Z327: [-7.48  3.76 -0.43  0.44 -0.77 -0.37  1.48 -0.11 -1.36  2.26 -0.46  0.38
 -2.45 -2.93 -0.16 -2.53  2.64 -0.59  2.56 -5.11 -0.01  0.66 -5.46 -4.03
 -1.12  0.05 -1.26  8.48  0.75  2.26  4.05 -2.64]
Z596: [ 2.84  1.90 -0.43  0.19 -0.77 -0.37  1.02 -0.11  3.29 -0.15 -0.25  0.38
  0.37 -2.25 -0.29 -0.03  1.41 -0.59  0.52  4.19 -0.01  0.66  1.85  3.85
 -1.12  0.05 -0.84 -0.49  0.48  0.37  0.81 -1.05]
Z558: [-0.46  0.36 -1.12  0.05 -0.84 -0.37  1.48 -0.11 -1.36  2.26 -0.46  0.38
 -2.45 -2.93 -0.16 -2.53  2.64 -0.59  2.56 -5.11 -0.01  0.66 -4.67 -0.42
 -1.12  0.05 -0.84  6.04  0.75  0.37  0.94 -1.05]
key -> tag
[-2.52] -> Z245
[-0.03] -> Z407
[-2.53] -> Z116
[-1.27] -> Z610
[-1.26] -> Z559
[2.56] -> Z180
join Z327 15:   Z116
rev: [-0.84  0.05 -1.12  3.85  1.85]  Z596
find: [-7.48  3.76 -0.43  0.44 -0.77 -0.37  1.48 -0.11 -1.36  2.26 -0.46  0.38
 -2.45 -2.93 -0.16 -2.53  2.64 -0.59  2.56 -5.11 -0.01  0.66 -5.46 -4.03
 -1.12  0.05 -1.26  8.48  0.75  2.26  4.05 -2.64]  Z327

Z934: [-2.92 -0.36 -0.16  6.87]
Z558: [-2.92  0.51 -7.03  5.02]
Z663: [ 2.36 -1.03  4.45 -6.76]
Z825: [-3.70 -0.36  6.05  4.96]
Z504: [-0.90 -0.61  6.44 -2.48]
key -> tag
[4.96] -> Z853
[-6.77] -> Z365
[-6.76] -> Z881
[-2.48] -> Z341
[6.87] -> Z744
[5.02] -> Z378
[4.44] -> Z597
[4.45] -> Z87
[-1.03] -> Z65
[-2.49] -> Z904
join Z663 3:   Z881
common Z825 Z934:   [-0.36]
rev: [ 6.44 -0.61]  Z504

Z504: [ 0.66  5.43  2.36  1.46 -3.93 -2.84 -0.19 -0.93  1.90]
Z357: [-1.17 -2.40 -2.44  1.65  1.90  2.83  0.45 -0.54 -1.03]
Z558: [-0.94  0.60  4.36 -1.43  2.47 -0.93 -0.09 -0.09  0.31]
Z934: [ 2.37 -0.96  0.43 -1.75  3.45  3.49  3.37 -6.97  2.94]
Z596: [ 2.36  0.66  5.43  1.44 -1.07 -0.80  1.45  4.11  2.03]
gone Z596: [ 5.43 -1.07  2.03  2.36  4.11  1.45  0.66 -0.80]  [1.44]
common Z558 Z504:   [-0.93]
rev: [2.36 5.43 0.66]  Z504

Z292: [-1.35  0.68 -1.03  0.33 -1.48  0.37  2.62  2.61  1.89 -0.33 -0.77 -1.14
  0.77  1.98 -0.07]
Z356: [-1.35  0.68 -1.03  2.62 -0.78  0.37  2.62  0.92 -0.76 -0.89  0.72  0.98
  2.31 -2.87 -0.10]
Z663: [-1.35  0.68 -1.03  0.33  0.92  0.37  2.62  0.92 -0.76 -0.89  0.72  0.98
 -0.77  1.84 -0.10]
find: [-1.35  0.68 -1.03  0.33  0.92  0.37  2.62  0.92 -0.76 -0.89  0.72  0.98
 -0.77  1.84 -0.10]  Z663
find: [-1.35  0.68 -1.03  0.33 -1.48  0.37  2.62  2.61  1.89 -0.33 -0.77 -1.14
  0.77  1.98 -0.07]  Z292
key -> tag
[0.92] -> Z489
[0.93] -> Z353
[-0.78] -> Z197
[-1.48] -> Z461
[0.98] -> Z460
[-0.77] -> Z240
[0.72] -> Z501
join Z356 4:   Z197

